In the rows, zero is written as 128.
Each run below is a few steps of one of 6 hidden systems, one row a step.
q488, path 1:
[[192  54 133 128 126 100 135 153 148 169 115 132  80 105 145 131 124 151]
 [130  53  88 149 112  99 166 148 106 161 148 123 144  68 137 132 133 128]
 [138 145  70 138 100 115 139 135  97 188 121 127 110  77 128  81 100  95]
 [154 146 148 196 113  99  99 137  92 156 136 113  75  93 115  93 151 127]
 [125 130 173 137  90  92 149 173  93 138 115 145  80  81 158 143 136 165]
 [ 92 129 107 155  63 156 150 159 116 125  95 133 125  71 134 129 168 145]
 [108 198 124 145  75 164 146 146  98 119 149 108 123  88  86 116 115 106]
 [148 193 189 133 123 156 137 149 128 105 110 124  86 112 103  90 163 118]
 [103 128 200 127 125 147 165 141  94  54 135 151 120 113 139 136 155 143]
 [108 136 134  94  73 185 154 116 107  77  87 170 155 130 129 124 128 117]
 [142 163 146 138  98 162 127  86 110  88 128 122 174 153  60 123 148  88]]
q694, path 2:
[[ 97 150  72  82  94 161 129 132 150 132 101 129 132 189 117 158 162 142]
 [ 75 139 119 136 110 157 140  77 106  96  93  84 146 148 159 172  98  96]
 [115 166 170 117 178 119 118 108 135 115 129  95  94 148 170 124  63 117]
 [120  93 145 121 182 119  95 133 161 114 134  91  66 153 108 117 147 171]
 [ 98 103  66 100 133 124 137 141 142 136 183 112 130 182 111 152 156 156]
 [126 109  58 139 108 170 164 114 129 138 129  85 124 141 156 171 103  86]
 [153 113 154 143 160 101 144  98 113 140 138  82 126 117 142 175  54  84]
 [150  94 150 120 186  77 128 158 166 169 128 111  85 107 156 118 113 155]
 [118  62  81 153 130  89 108 144 126 155 173 129 126 125 117 121 165 174]
 [148 139  51 151  82 139 141 148 109 178 164 135 128 133 136 153 123 102]
 [161 133 143 170 107 129 155 129  96 151 102 102 122  81 123 184 102  81]]
q218, path 3 (11 x 18):
[[ 80 111  96 107 157  64 115 132  75 168 118 142 132  97 116 145  98 128]
 [ 82 130 108 130 190  91  88 157 115 163 105 148 104  84  99 110 137 138]
 [ 72 138 120 105 159 104 109 190 136 147 130 145 119 102  96 166 145 173]
 [ 58 149 108 127 123 145  97 176 149 133  94 161 142  76 125 141 130 168]
 [ 81 155 126 147 142 144 119 173 161 128 154 131 180  64 104 151 106 140]
 [117 159 152 111 139 138 146 181 170 125 149 167 171  62 131  88 111 143]
 [151 125 137 150 128 152 145 175 172 118 159 168 178  86 107 110 178 140]
 [164 147 136 140  78 136 143 164 147 141 152 197 187 116 148 137 141 138]
 [185 159 144 188 108 130 114 132 154 158 119 165 180 106 145 123 148 109]
 [182 183 178 145 110  86 137 131 153 158 144 134 173 147 140 127 151 130]
 [159 187 163 153  94 122 104 111 152 135 119 137 138 172 144  82 188 142]]
q348, path 4 (11 x 18):
[[114 117 145 145 122 118 116 183 135 147 113 117  96  48  94 155 115 161]
 [105 131 105  94 147 161 153 145 150 133  88  64  85  97  85 157 109 109]
 [ 87 100 127 133 168 157 168 136 119  94  99 107 143 110 112 180 181 105]
 [101 146 180 115 196 131 158 150 118  91 157 140 159 101 121 159 101 109]
 [156 116 184 127 176 151  94 154 169 106 111 164 127  99  83 126 120 140]
 [158 104 121 104 118 161 117 127 168 115 145 101 152 120  30 150 107 122]
 [139 143 105  86 129 172 141 114 135 111  91 153 167 168  79 157 153  89]
 [129 151 149 129 143  99 121 132 120 132 146 174 202 161 106 186 152 126]
 [135 164 158  79 157  92  83 137 162 147 126 164 144 166 110 123 103 159]
 [113 109  98 117 107 129  57 126 166 134 127 129 131 164  72 124 148 184]
 [ 86 167  64 110 119 157 101 107 125 125 152 115 130 196 112 141 120 121]]
q28, path 5 (11 x 18):
[[106  87  97 165 112 132  92 117  96 132 112 117 143  75  51 134 120 117]
 [112 133 110 154 137 111 150 137  66 143 133 151 173  79 101 162 124  77]
 [135 111 125 134 132  85 135 146 102 170  87 188 164  70 150 111 133 118]
 [118 106 148 147 112  76  88 137 127 151 110 179 175 121 132 161 160 174]
 [ 93 161 116 143 123 109  84 140 162 163  87 120 167 110  81 146 171 150]
 [ 90 181 135 179 171 131 121 137 141 125 126 129 180 103 128 118 182 107]
 [121 180 155 112 156 131 169 172 168 137 116 165 177 106 166 118 158 121]
 [153 124 172 127 126 141 115 142 202 112 113 170 166 128 152  94 160 169]
 [153 153 152 125 110 163 111 134 204 110 134 118 168 166  85 158 159 153]
 [168 169 120 149 137 177 131 108 181 125 126  94 152 144  93 102 153  83]
 [182 170 147 132 146 149 174 115 142 120 160 136 148 173 167 117 137  78]]
q218, path 6:
[[116 113 119 144  73 162 164 117 101 119  90  98  88  96 186 130 102 110]
 [124  97 149 169 129 116 170 100  77 105 161  64 120  92 134 131 109  98]
 [139 109 163 107 115 106 160 126  59 108 149 141  76 103 127  74 111 126]
 [151  92 125 152 116 146 132 136  69 113 121 138  67 120  74 143 179 115]
 [116 136 136 115  93 120 149 137  55 130  94 149 101 125 130 201 112 112]
 [ 94 139 164 165 152 122 109 102  73 113  66 122 122  87 117 145 120  92]
 [ 93 146 188 102 161  92 126 126  84  98 145 122 128 123  71 143 111 133]
 [101 145 143  93 137 160  96 140 107  88  97 176 102 124  68  98 148 138]
 [107 137 114 110 142 176 120 151 127 104 122 151 145 140  67 206 130 110]
 [103 146 143  92 153 157 131 130 137 110  73 173 170 108 148 153  79 103]
 [118  98 158 128 193 123 118 106 154 103 127 135 201 108  91 125 127 114]]
q28, path 7, 11 rows:
[[184  95 137 107 114  90 173 136 139 170 105  79  78 117 127 122 145 133]
 [127 111 149 160  68 124 130  82  84  98 108  98 100 168 144 137 173 139]
 [110 214 142 122  82 133 119 130  94 141 104 106  87 133 119 142  92 119]
 [130 137 183 163 180  99 110 123 100 122 140 102  73  99 139  99 103 121]
 [110 104 170  71 151 100 181 150 100 110 112 111  88 129 120 163 154 145]
 [105 109 134 120  92 165 107 114 101  88  61 144  77 120 110  99 155 143]
 [108 159 164 146 123 165  93 135  91  86 130 153 112 129  99 192  86 118]
 [144 109 146 105 191 121 127 129 127 141  89 116 111  78  84 125  77  89]
 [127  60 149 109 163 111 144  97  76  89 118 164 149 144 113 135 153 112]
 [126 139  93  82  94 140 102 137 103 146  71 195 125 144  92 138 134 126]
 [129 126 113 186 167 138  38 119 120 138 120 169 126 136 119 150 108 120]]
q394, path 8 (11 x 18):
[[123 142 131 135 189 140  76 121 142 126  97 200 163 149 153 137 115 113]
 [137 145 144  93 145 153 156 130 187 111 146 124 205 143 120 158 104 115]
 [139 103 115 119 136 168 154 106 155  94 141 125 166 120  87  60 171 111]
 [140 141 136 121 101 136 120  98  82  86 194 142 118 191 101  96 133 127]
 [175 125 123  80  88 114 114  97 130 149  90 155 106 187 151  96 117 137]
 [125  72 119 126  87  89 147  88 120 143 107 102 165 161 166 175 143 144]
 [ 62 152  96 117  76 127 158 127 138 139 110  70 132 115 148 102 156 153]
 [ 76 136  96 169 164 102  83 129 118 143 142 108  88 154 145 108 174 158]
 [110 149 121  98 164 134 119 172 161 140 140 127  71 167 172 176 102 160]
 [117  66 104 136 169 168 132 131 167 115  90 136 123 106 180 149 107 122]
 [ 94 131 121 158 133 169 135 108 138  91 173  84 156 105 139 135  65 103]]
q694, path 9:
[[144  64 114 116 147  88 108 136 146 173  95  94 100 107  75 158 132 148]
 [ 85 122  73 121 143  68 151 147 112 181 144 129 166 121 154 147 148 138]
 [122 128  81 201 121 149 125 137  94 147 135 137 106  96 188 128 115 100]
 [171 150 163 170 131 112  99 147  97 144 162 138 101 104  89 168  84 113]
 [134 134 143 107 131 112 143 198 167 162 113 125 114  68  93 145 147 159]
 [ 78 106 111 151 117 120 151 143 117 118 158 138 189  70 118 107 160 144]
 [158 175 106 162 115 169 142 137 123 133 167 163 149 107 144  76 110  78]
 [202 126 181 160 128 154 117 126 127 119 103 141 130 104  71 142 137  93]
 [144 134 176  82 130  98 139 155 165 136 105 175 183 120 115 139 153 159]
 [ 95 111 107 141  86 142 113 112 149 118  92 161 173 105 163  70 152 157]
 [142 187 125 159  96 136  83  79 102 125 134 149 150 165 114  85 119  99]]
q394, path 10 (11 x 18):
[[133 149 173 137 109 135 124 183 111  98 167 161  91 126 100 160 161 167]
 [143 149 135 139 109 179  90 138 120 118  56 196 100 123 137 141 133 119]
 [134 166 157 165 141 132 127 105 126 126 105 138 191 143 151 189 118  88]
 [131 177 171 111 141 128 168 132 179 126 111 101 177 100 117  85 163 116]
 [123 111 175 140 150 123 113 121 116  78 158 139 131 141  73 102 194 152]
 [134 161 153  76  93 164 111 130 110  90 111 162  87 183  96 141 121 141]
 [147 105 120 117 133 129 118  71 111 133  48 150 148 172 151 156 131  91]
 [ 92 153 144  97 119  99 187  96 129 124 121  76 189 140 152 142 125 113]
 [ 77 117 124 105 150  99 127 115 138 124 121  98 127 118 103  51 179 159]
 [ 91 116 118 101 146 116  89 133 103 110 165 130  85 187  92 158 132 166]
 [126 115  77  72 140 159 127 127 137 144  71 144  87 162 151 153  98 116]]
q488, path 11, 11 rows:
[[108 161  92 118 154 171 111 191 153 146 132 129  71 104 104 159 105 132]
 [142 115 134 165 171 189 117 173 158 107 141 137  96  85 110 150 121 120]
 [157  94 156 115 143 160 150 162 137 105 140 165 133  63 113 128  73 115]
 [173  85 131 126 126 150 132 134 127 117 130 186 159  78  89  69 128 107]
 [172 131 140 133 123 101 134 127  72 134 165 197 163 111  99  96 128  97]
 [159 160 150 152 119  92 114 124  92 161  96 198 153 127 153 104 165 112]
 [100 164 158 177  99  80 102 117  95 142 118 159 179 119 163 142 148 145]
 [ 90 198 135 128  70 109  97 135 148 151 100 138 160 128 151 127 132 169]
 [ 87 197 131 153 100 138 103 152 172 124 159 106 140 148 125 129 170 174]
 [102 200 140 112 126 165 150 174 176 111 166 117 110 157 162 143 130 151]
 [128 137 138 143 139 204 149 139 184  78 148 113 121 146 173 123 140 132]]
q348, path 12:
[[128 137 117 153  94 162  99 131 125 120 130  99 111 162  67 210 149 134]
 [118 153 139  99 164 130 138  93 113 112 109 101 120 207 130 186 127  98]
 [116  90 180 137 165  94  99 105 102  87 141 158 143 171 131 147 159 159]
 [132 126 149 107 135 125  80 121 110 101 184 152 100 148  93 104  64 151]
 [170  99  87 149 112 170  69 118 127 131 118 155  82 165  93 132 130 122]
 [159  95  74 130 117 123 142  90 104 147 158 110 145 183 127 177 108  90]
 [135 101 125 101 149  95 132  97  97 137 103 187 151 171 188 122 124 117]
 [125  92 124 142 116  65  84 127 100 158 162 174 148 101 134 106  90 164]
 [136 133  63 103 117 126  90 139 133 182 116 142  79 119 121  76  88 133]
 [117  87  35 157 111 136 135 135 130 173 125 109 120 132 146 145 165 127]
 [ 87 141  89 113 153 110 178 124 119 149 136 120 151 132 215 132 102 103]]

Which system made each of these runs?
path 13:
[[114 132 136 106 125 156 151 167 173 100 149 168 161 157 141 145 188 166]
 [ 98 183 155 130 108 151  91 136 164 108 140 143 170 138 144 169  77 154]]
 : q348
path 14:
[[152  84  98 166  77 184 144 125 121 101 164 133 140  90 124 119  99 107]
 [177 147 119 139 116 155 164 112 114 149  88 145 149 111 157 132  96  53]]
 : q348
path 15, 2 rows:
[[113 152 179  79 111 128 153  97 161  99  94 107 184 120 121  90 115 130]
 [ 94 138 129  97 128 129 122  94 124  85 156 125 149 173  97  69 169 147]]
 : q488
path 16 (2 x 18):
[[156 122 127 118 156 147 138 151 113 117 149 180  87 108 136  42 139 118]
 [166  85 137 121 120 150 134 167 138 114 142 170 100 159 148 204 129 154]]
 : q28
path 17 (2 x 18):
[[115 182 194 111 122 143 115 122 130  89 109  98  64 146 130 118 107 145]
 [143  85 171 134 168 117  92  86 133 117  58 107  99 143 123 152 128 125]]
 : q394
path 18:
[[ 68 141 129 114 136 101 113 127 142 146  88 130 138 101 202 111  74 153]
 [ 66 114 157 107 144  95 103 133 143 104 173 120 156 118 109 105 105 189]]
 : q28
path 19, 2 rows:
[[139 171 117  84 112 134 166 166 111 162  85 161 121  75 128 105  99  95]
 [121 103 135 167 158  74 112 124  87 147 139 170 186  96 118 136 141 112]]
 : q394
path 20:
[[ 83 180 120  75 181 129 108 119 138 121 131 138 162 162  95 124  97 110]
 [122 137 135 125 191 147  62 113 156 110 119 161 118 192 123 128 137 137]]
 : q488
path 21 (2 x 18):
[[115 195  80 123  98 136 113 139 151 167 117 134 175 120  86 101 156 121]
 [141 164 130 205 160 128 116 149 143 142 177 154 157 116 166 109 155 115]]
 : q28
path 22 (2 x 18):
[[ 88  49  98 156 181 125 131 114 128 113 127 119 157 105 120 130 171 129]
 [ 81 146  84  92  93 153 160 146 116 125 105 167 187 113 135 148 134 119]]
 : q28
path 23, 2 rows:
[[102 121  89 156  80  92 112 103  86 157 109 118 152 121  91 130 183 132]
 [ 90 197 112 182 116 108 115 153  87 165 121 146 143  94 143 135 152 117]]
 : q28
path 24, 2 rows:
[[117 131  64 106 100 132 151 111 123 162 111  88  96 124 167 104  71 104]
 [104  93  90 178 124 115 145 118  95 146  89 132 127 101 186 118 177 119]]
 : q348
path 25:
[[ 90 126  84 122 121  82  85  94 147 169 111 103 163 172 128 147 132 155]
 [ 97 163  82 122 149  96  92 134 162 181 143  85 114 177 125 158 129 156]]
 : q488
path 26, 2 rows:
[[ 84 127  61 155  78 177 140 137 117 117 138 134 120 129 167 112 163 137]
 [112 187 115 183 135 136 147 132 115 142 144 120 135 126 211 149 106  96]]
 : q348
path 27:
[[ 89 140 128  83  97  87 153 143  80 146 104 152 153 119 131 187 100 135]
 [ 72 140 118 133 127 133 131 135  99 128  86 128  96  64 176  87  92 126]]
 : q694
path 28:
[[113  96  85 137 156 177 130  90 133  97 141 109 175 129  85 129 119  81]
 [148 166 112 103 137 139 154 104 114 122 187 106 125 161 105  69 103  86]]
 : q394
path 29, 2 rows:
[[112 160 111 138 102 135 166 196 118 161 117 138 130  52 121 152 145 122]
 [102 186 125 174 127 165 130 162 118 125 123 131 116  55 123  86 137 106]]
 : q488
path 30 (2 x 18):
[[142 120 170 137 119 140 112  60  83  74 123 140 151 178 102 125 137 103]
 [157 193 127  79 134 125 116 139 103 158 111 160 103 155  83 127 108  94]]
 : q28
path 31:
[[170 128 112 136 148 132 134 152 110 145 148 166  93 100 110  45 158 108]
 [166 111 120 136 126 122 154 176 114 150 143 155  99 151 130 198 184 137]]
 : q218
path 32 (2 x 18):
[[122 145 128 137  61 158  91 159 160 119 116 174 127 110 132  83 150 183]
 [122 192  90 161  69 152 120 129 143 156 137  76 126 132 119 153 107 114]]
 : q348
path 33 (2 x 18):
[[165 100  90 134  88 120 183 138  96 160 126 137 146 109 109 125 189  98]
 [155 143 117 183  59 122 111 122 105 158  99 170 143 125 176 142 147 126]]
 : q28
path 34, 2 rows:
[[132 102  93 113 129 146 132  97 108 123 115  93 145 158  57 191 120  87]
 [114 143 125  86 179 115 171 132 144 156  87 116 146 131 183 172  90  99]]
 : q694
path 35, 2 rows:
[[101  83 131 123  95  92 139 157 108 150 101 129 113  92 142 205 120 167]
 [ 78  99 126 154  92 115  94 100 113 125  76 100 144  69  99 117 125 148]]
 : q28
path 36:
[[ 95 141 149 164 106  98  52 110  98 127 140 117 112 139 105 154  92 164]
 [115 179 138 101 118 138  98 143 145 139 101  91  85 102  62 113  89 132]]
 : q218
path 37, 2 rows:
[[133  66 145 131 157  92  71  86 132 125 119 119  96 170 144 126 103 164]
 [124  86  92  90 101 104  91 106 144 157 104  84 103 147  70 125 106 158]]
 : q218
path 38 (2 x 18):
[[ 93  99 123 106  64 124 139 123  90 123  87 109 115  90 114 172  81 141]
 [102 107 144 160 106 106  93 100  68 116 126 125 132  67  82 106  83 124]]
 : q28
